Each path below is one point turned by a fixed rotation once a step. After each direction that follows a path, write how fast that rotation turns it, in degrees a step (0 if it stays still).
Each turn is a multiple of 5 degrees from 10 to 175, or 0.
Each row of a path follows its step; steps can be skipped.
path 1
step 3: [  1  14   4  -5  19 -14 -14 -18  -5 -10 -25  -2  -6  -1 -10  -1  -7   6
  11   4 -23  -9  16   5  32  12  11   5  32 -13  -2   3 -12  -4  32   1
  10  32  12   9  12  -7  -3   5   9   3  -1  21 -22  10  -9  -9  30   4
  15  27  26 -28  -7   3   2   4  15  -8  -3 -11  13  -5 -30 -11   8 -24
   6  11  26  -8 -17  16  -5   3]
step 5: [ -8 -13  -4  -9  -7   4 -12   9 -11  11 -10   2  -1  -1   6   0   2  -6
 -14   6   4  24  19   3  -2 -11  -6  16  18 -34  12  13 -27  37  30  -3
   1 -38  -4   8  -9   8  22   3  13  12 -17  11   1  14  -6 -14  13 -19
 -28  -7   3 -20  -6  12  22  -1   8  17 -10   3  19 -32   4  -7  -4  -9
  -9 -30  12  13 -11   0 -12  17]
step 7: [ 17  20  -5  -3   9   8  -7 -11  19  -2 -21   0   4  -9   9  13 -23   5
  -4  -1  -3  -5   9 -37  -3  -9   9  17  -2   1  14 -11 -23 -10   2  11
  10   0 -19  15  13 -28   5  22  24  22  -1  18   4  -2 -13  26  -2 -32
 -17   9  -2 -12 -36   9  21 -23   4   5  -7 -11   2  24 -10  -9 -12  16
 -11   7   4   3  -7  20 -24 -18]
step 9: [ 16  10  -2   3  17  -8  -6  19 -22  28  11  13   2  -7  -1   8  13 -12
 -22  18   5 -14  -2  -1  15  -7 -22 -13   0 -14  -4   3  -3   6  15   3
   8   6  -9  25  17   8   2   8   4  30  -5  -4 -18  24  -7 -10   1  -1
   2   3  -5 -17 -14  32   7  20  16   9 -43  -7  17   6  -7  13  11  -8
  -6  30  25 -20  25  23  -5  15]
step 10: [ -3  -9   7   3  35  -4   6   8   2   9 -22  -7  11  22 -22  -7  -8  -3
  12   2   6   6  27   0  -7 -11 -19  17   8  -3  37   8 -14  -1  13  -5
  -8   2  12  17  26   9  33 -10   6  23  15   3  -8 -30  17  27  -5   2
 -14  12  24   1 -18 -23   2  16   7 -28 -16  13  -6   2   1   7  10  27
 -16   9  11   1  -8   4   0 -11]
step 16: [ 18  -5  15  -9  19 -18   4  -4   3  -6   4   5  -9  -2  -5 -16 -42   6
   1  18  21   7  -5   2  17  -3   8   9  13  10  17 -18 -26  10   9 -15
  15   4  -7  21  -1  -8   3  27   0  19   6  -2   3   6   3  21 -12  18
 -16  27   6 -16  -4   2  31  -4  18 -20  10  22  -4 -29 -25  18  -8 -14
 -17 -15  13  -9  24  13   9  -1]
step 18: [ 10  -9  -2  22   5 -19 -23 -17 -10  10 -25  21  -7  29   2  -4  -1 -32
   9  29  -5   0  22 -30   8   5   8  27  26  -6  -6   8  12  -1  20  -5
   1  11   6   7  -2   6  28   4  -8  23  -8 -15  -1  -3  -5  -6  -7 -22
   0   1   9 -30  15   7 -11   4  23  19 -10 -10 -15  -4 -32 -16   5  -4
 -23   4  -2  13   1  12  -5  -1]
Directions:
[-4  4 -6  1 -3 -4 -3  2  0  5  2  1  6 -5 -5  1  1  7 -4  2  4 -2 -2 -3
  5  1  5 -1  0  1 -1 -7 -1 -2 -3  0  3  7  3 -3  3  3  1  3 -6 -1  0 -7
  8  3  0  6 -3  0  1  2 -2 -1  8  2  2 10 -3  1  4 -2 -2 -5 -6  2  2 -3
 -1 -1  2  0  1  2  1  0] | 145
[-2 -2  3  4 -2 -3  2  2  2  2  0  1 -2  6  6  0 -2  1 -2 -2 -7 -4  8 -4
 -2  0 -3 -2 -5  1  3  2 -3  5 -6  8  2  6 -5  4  4  4  0  2  4  4  1 -1
 -1  5 -1  3 -4 -3 -1 -4 -4  1  1 -5 -1  3 -1  5 -1 -3  0  1 -2  3  3  3
 -6 -4 -5  2 -7 -1  7 -2] | 135
[-1 -1  2  3  2  0 -1  3 -5  5  4  0 -2  6  2  0 -5  2 -5  0  0 -5 -4  1
  9 -2 -3 -3  0  5 -4 -3  3  1 -2 -8 -6 -2 -3  0  2  4  6  1  4  1  0  9
 -1  5  5  2 -1 -3 -3  3  1  6 -1  3  1 -2 -5 -3  1  1  4 -4  2  2  2  0
  3 -2  6  1  0 -5  4  8] | 100
[ 4  3 -2 -1  1 -1 -1 -2  1 -1  3 -5 -5  5  1 -5  6  5  0 -2  0  2 -1 -4
  1  7 -5  2  4 -4  1 -3  0  0 -3  2  2  0 -5  4 -5 -6 -3  5  5  0  3  0
  2  5 -3  3  1  2  6  8  5  6  2 -7  8 -1  4  2  4 -2  2  3 -2  1 -4  0
  9 -1  0 -1  3 -1  1  1] | 85
[-1  1  5  3 -3 -4 -3  5 -1 -3  0 -3 -3 -6  5 -3  3 -4  1 -1 -1 -2  1 -1
 -5 -9  6 -2  0 -1  3  1  4  1 -1 -2  0  1 -1  0 -2  5  2 -3  4  1  0 -3
 -1 -3  7  4  4 11 -1  6  6 -2  0  0  2  0  1  3  2 -6  1  1 -1  5 -2 -1
  0  1  9 -5 -2  6  6  0] | 55
[ -4   0  -1   6   3   0  -1  -4   0  -2  -2  -2  -1  -4  -3   2   4  -5
   2   7  -5  -3  -2  -6   2  -2   3   1   4  -4  -5  -3   4   5   0   4
   8   2  -2   1 -10   4   3  -2  -1   2   0  -1  -1   5   1  -5  -1   5
  -1  -3  -4  -2  -1   0  -1   3   0  -4  -5   2   7  -1   1  -3   2   1
   4   1  -2   5   5  -8   4   2] | 115
[  3   3   1   8   1   0   0   0   2   2 -12  -4   2   2   1   2   3  -1
   1  -2   2   0  -3  -6   3   1  -1   6  -5   5  -3   2  -1  -1  -5   0
  -3   0   1  -1  -7  -3  -5  -5  -3   4   0   0   3  -1   1  -1   7  -4
  -5   3   7   3   4   3  -6  -2  -3  -3   4  -3   3   1  -6   0   2  -1
  -5   3   1   1  -4  -3  -3  -5] | 100
path 2
step 4: [-19 -18   7  17   9 -11  16   7  -3  16 -14  -4 -22   5  25 -23  24   0
 -15  -1   4  -1   0   1  40  16  26  12   0   2 -14  24   9  16   0   8
 -12  -3  16  22 -20 -18   0  19 -13 -23  -7  21   4   5  15  -3 -47 -18
  -1  -7  18  10 -22 -11   3 -31  10  -8 -19  -9 -22  -7 -18 -18  -3  -1
  16   3 -15  39  -3   5  31  -3]
step 8: [ -9 -24 -25 -13   5  29  -3  23 -26   0  13 -16 -26 -18 -10   2  18  22
  16  18  17   1   0  29  -5 -14  20 -11 -14   2  -6  -5  11  21   1  -4
 -24 -16  10  -6 -13  21 -13 -12   1  30 -28  31  -9 -22 -16   6 -12   4
  -3 -26  31 -29 -12 -23  29 -16  -6  -7   1   1 -12  13   7  -3  14 -18
   9  -6  -5  21  -3   6 -21   5]
step 12: [ 25  -3  33  -6  15  -3  -1  12 -13  -3  12 -16 -19  16  22 -36  21 -34
  -8  -4   2  16   0 -16  17 -34  29  -9   6   3  17   8   6  -1   5 -17
 -19   9  -6   0 -13  15 -17   5  -4 -30  12   6   5 -21 -24  14   1  -3
  12   3  -6  -6 -22  -1  43  -7 -15  10 -23  -8  14   4  15 -18  -4   8
   1   3  22  22 -18  26 -24  -9]
step 17: [  6  -8  -2 -10  37   6  -7  24 -12   6  26 -16 -16 -28 -30   0 -29  -9
   6  -2   9  -7  -7  14 -15  14  12   6 -12  19  -2  24 -24  11  19   5
   0  -5  -4 -14  22  -4   0   9  -1 -38  21  17 -12  29  15  26 -28  19
 -12   9 -10   8   0  29  -6  -8 -27 -24   2  -8 -13  32   8  -7   1 -19
  -3   8   6 -28   2   9 -13  -9]
step 18: [  8  -9 -15 -22 -27  13  11   5 -10 -14  19   5   6 -13  -8 -20  -7   8
  -2  13  34   0 -23   0  -2 -27  -4 -14  18 -19 -17   0  18 -11 -19 -18
 -35  25  -2  10   1 -10 -10   2  -2   7   2  12  -8  -9  -1  -1 -19  21
 -22 -14  28  12  -5  -1   8  -6  17   3  -9  13 -31  53  -3 -15  10   4
  27   4  32  -2 -16  -8 -23 -23]
step 26: [-12  -4 -25  -5  12 -29   0  33  28  13  14   3 -13 -18   2  -7   1  18
  -8  10   7  14 -21   0  17  11   9  14 -17 -18 -17 -10   8   6  -4 -24
   7   2 -10  -7 -34  17   3 -20   9  -6 -16  -9   5   6  -4  -8   6   5
   9  -1  32   0  13  -4   9 -32  11  -9 -31 -17  11  47   5  23   2  -4
  36 -35 -13 -10  -6  19  -5 -11]
step 28: [ 42   2 -10 -15 -47  -1  19   7  20   0  16  10   1  -2  -8  -3 -20   6
   6   3  22  38  -3  18 -15  -9   1  20  10  17 -28  16 -26 -28   3 -15
  -5  -4  13   4  33  12  -9  -3  -6   7   3  -6  -6  14   6  23 -15  14
   0  -8  24  -4  26  -3  11   7 -23   3 -24 -24   4   5  -7 -15   0 -18
   9   5  12   5  -1   7 -31 -31]
Directions:
[  4   5   0  -4   1  -3  -6  -8  -7  -8  -2   0   1   0  -2  -3  -3   1
  -3  -2   1   2  -5   2   0  -3  -1   0  -2   4  -2  -1  -4  -1   3   2
   1   2  -3   0  -4   0  -2   3   0   0  -3   2  -3 -10   0  -2   1   3
  -3   0   1  -6  -3  -8  -5   7  -1   1   0  -3   2   6  -2  -4   3  -2
  -5  -1   8   1  -6   2   0   3] | 115
[-3 -2 -2 -4 -3  3 -4  4 -1  5 -3  0 -1  1  1  0  4  4  2 -1 -3  1  0  1
 -6 -4 -3  4 -9  0  6 -5 -5  0 -1  1  1 -5 -2  2 -8  2 -2 -2  7 -1 -7  0
  4  4  3 -2  5  2  3 -5  0 -3 -1 -6 -5 -3  4  0 -5  0  0 -4  5  5  2 -1
  4  0  6  3  4 -4  1 -5] | 60
[ 0  1 -6  4 -1 -6 -1  3 -2  4  2 -5  5 -4  2 -2  3 -4  0  0  2  3 -4  1
 -4 -3  1 -2 -2 -2 -3 -2 -7 -6  6  3  2  0 -1 -3  2 -4  3 -4  0  3  5 -9
 -4  6  6 -5  7  0  0  5  0 -3  4  1  3  0  2 -6  3  0  1 -3 -7 -4  4  1
  3 -1  2 -2 -4  2  0  0] | 175
[ 3 -3 -4 -2 -1  1  2 -1  0  2  1  3  4 -2  1 10 -2  0  2 -1 -1 -2  2  9
  3 -2 -2 -2  1  8 -4 -5  2  5 -4  3  0 -2  6 -1  4  3  2  6 -1 -1 -7  0
  2  1 -1 -6 -2  2  0  3 -5 -9  7 -1  1 -3 -2 -2 -3  1  3 -4  0 -5 -3 -6
  1  5  1 -1  2  9  1  0] | 125
[ 3 -2 -4 -3 -3  2  0 -2  0  0 -2 -2  2  6  1  3  4  1 -2  0 -3 -1 -4  1
  2  4  0 -1 -6  2  1  6  2  1  3 -1 -1  1  3 -1 -6 -6 -4  1  2 -5 -4 -3
  5 -1  1  4  5  0  2 -5 -3  8  1  6  1  4  3 -4  1 -8  1  4  1 -7 -2  4
  2 -3 -4  0 -1 10  9  1] | 35
[ 0  9  2 -1 -5  0 -1  3 11  2 -3  2 -1  5 -2 -1  3 -3 -2 -1 -2  0  7  2
  5  1  3  6  4  1 -4  0 -5  2 -1 -3 -5  2 -4 -5 -1  0  3 -4  3  1  3  2
  3 -2 -3 -4  2  1  2  5  0  1 -1  1 -5  3  1 -3 -1 -9 -1 -2  1 -1  4  1
  1  2  6 -1  2  7 -9 -4] | 155
path 3
step 1: [ -4  19 -29  14  11 -15  -8 -18   0 -31 -16 -26 -17  14   0 -12  21   5
  40   8 -11   1   6  12   4  -2   8  15  -9 -18  29  -4 -14 -21  -6  -3
   2 -11   5  -2   9   8 -16  15  39  18  -5 -34  29  26 -21   8 -30 -11
   9  -6  10   0  22 -12  -5   9  21 -14   9  16 -10 -15   3   4   2   7
  14  15  18 -15  20 -12 -19  12]
step 5: [ -5  -4  -3   1   1 -15  -5  21 -12  -1   5  -7 -17   1  -7   5  16 -16
  10  -8 -30  17 -11   1 -20   0  16 -12 -19  -2 -14  45  -4  16 -27 -19
   8 -58  -9   7 -23 -20  -7   1 -12  18  17  -8   0   6  29  -6  22  -1
   6 -29  14   0 -17  -2  -1  17  14   0 -20   6 -21  13   5  18   2   8
 -10  22 -11  -5  23  -2 -31 -15]
step 8: [-20 -27  -6  26   7  11  17  -8  19   4   5  14 -24  19  19  -3   8 -17
  15   8   1  31   9  35  -2   6 -13   2   0 -37  -9  10  -6   3  -6 -30
  -3 -33 -32  -8  12   5   3   9  13 -12  15 -22  -5  12  -4 -30   1  -6
 -13 -20   6 -34 -22  -3  10   9  16   9   0  11   0   2  -1   7   8 -15
  12   9  44  17 -11 -10 -11   0]
step 12: [ 17  -1 -30  23  19  10   9 -20  -9   2 -20 -23 -14  26  -2  28  21  25
  -7   6   5  -2  -6  24  -4  -5  -4  10  -3   0  -1  11  -2  -4 -16   9
  25 -13  -8 -16   1  21   5 -21   9  34  -1 -17   6  10  -3  -2 -22 -24
  23  -4   5  32 -34 -28 -12  12 -19 -23 -23  13  -5   8   7  19  -3 -21
 -16  -1  -5  -9  35  -9  -9  -4]
step 17: [-21   8 -26  -7  11 -16   9  -7   1 -20   7  -8 -18  28 -11 -35  17 -18
   7  11 -12  16  18  15  16  21  21  -7  -7   6  25  12 -18 -13   0 -19
   3 -29 -16  -2  23  10 -15 -18 -24  16  31 -29 -14  28 -19  -2 -13   0
   3 -23  12  10   3 -22  -4  -1  17   2  11  18   7  -3  -3   7  -6 -22
   0   0  21 -13  27 -26   1 -14]
step 18: [-12  15 -13  -2 -13  14 -13 -26  -7   3   7  -2 -19  -3   6 -20   1   6
   8 -11 -10  -4   3  21  -3  -9  -3   6  -7  -4  38  22  10   4  19  -4
  10 -30 -37 -15  -2  17 -24  -8  17   7 -12 -29  15  38  21  -2  -7  -5
 -32   0  19 -12   0  -4 -35  19   8 -16  -7  29 -19 -10   5 -15  16  -2
   3  22  14  10   9 -36  -9  11]
step 24: [ -4  -1  12   0  10  -7   2  25  -4 -15  -8   4 -31  10  -7  -5   4   8
  14 -19  -1  31  11  30   4  26 -15  19   6 -20 -40  20  -9  15   6   3
   9 -18 -23   1  23   4   3  -8  20  12 -13  -1 -12   5  36 -24  -5 -17
   4  -9  -1 -17  -7 -21  10  12  24  -7 -26   8  -1 -17  10  17  -7 -31
  -1  -2  11  13  20 -13 -39   8]
Directions:
[-3  6 -1  4  1 -3  8  1 -2 -1  1  0 -2  3 -1 -5  3 -2  0 -6  4  1  2 -2
  3  3  2 -5  4 -2 -2 -3  1 -8 -6 -1 -3 -3 -1  3  7  4  2  7  1  3 -2  5
  0  1  2 -4  1 -1 -6  5 -3 -3  6 -7 -3 -5  5  1  1  1  4 -5  0  0  3  0
 -1 -2  6  3 -7  2 -3  2] | 45
[  1   0   3   1  -1   1  -4  -3   3   4  -3   2   5   3   2  -4   5  -3
   3   1  -2 -10   5   5   2  -1  -2   0   2  -2   6   0  -3  -5   2  -6
  -1   4  -4   2   1   1   0  -4   1   1  -2   3   2   3  -6  -2  -4   0
  -6  -1   4   2   1   3  -4   3  -1  -5   6  -4  -1   1  -9  -1   0   3
  -1   0   4   7   6   6  -4   3] | 40
[ 0 -2 -2  1  1 -1 13  2  1  4 -2  5  1  2  3  8 -1  2 -1  4  2  1 -4  2
  0 -1 -2  3  6 -6 -7 -3 -1  0  1 -2  5  3  1 -1  1  5 -4  2 -5  0 -2  1
 -1 -3 -4 -5  1  2  4  1  5  3 -1  3  3  2  2 -1 -6  0 -5 -2 -2  0 -5 -3
  4 -7  4  3  3 -1 -4  4] | 90
[ 1  0  2  1  2  0  4 -5  3 -1  0 -8  5 -9  1 -4 -1  2 -3 -2  0 -4 -4  3
  3  0 -3  1  1  0  9  0  1 -1  0 -5  4 -3  4  1 -4 -1 -7  0 -2  2  5  0
 -5 -1  0  3 -1 -2  7  7 -3  2 -1 -5  4  0 -1 -2  3 -6  6 -2  3  1 -6 -4
 -4  2  5 -1 -3 -2 -7  4] | 135
[ -2  -3  -3   5  -2   3   4  -1   4  -1   3   4  -3  -1 -10  -1   2  -2
   1   1  -1   3   3   1   0   0  -4   4   3   5   0  -4  -7   0  -6  -1
  -3   4  -5  -1  -7  -3  -1  -3  -5   1   5   1   5   1  -1   6   5   4
   2  -3   4   1  -4   0  -1  -9  -1  -1   6  -2   2  -7   2   6   6   0
   2  -3   1  -2  -1   1   0   0] | 130
[ 4 -3 -3  0  0 -4 -3 -3  2 -2 -2  2 -2  1 -1 -8 -2  4  5  1 -2 -4  1 -6
 -9 -4  2 -3  4 -5 -4  2  0 -3 -1  7  0  1  7  0 -4  1 -4 -4  3  0 -6 -4
  2 -1 -6 -2  0  6  2  4  4 -4  5  0  7 -1 -1 -2  0  0  3 -4  2  7 -2  4
 -1  4  4  3 -2  2  3  0] | 120
[-7  4  0  6 -8  0 -1 -6  0  0 -9 -2  2  6 -1 -1 -5  0  1  0 -3  0  4 -4
  7  0 -1  5  0 -5  2  2 -4  1  4  0  3  4  1  0  4 -6  2 -4  5  1 -3 -5
 -1 -4  2 -5  5  0  2 -1 -1  5 -3 -4  0 -4 -1 -2 -2  4 -3 -1  5 -2  3 -6
  1  4  0  4 -4 -1  1  4] | 65
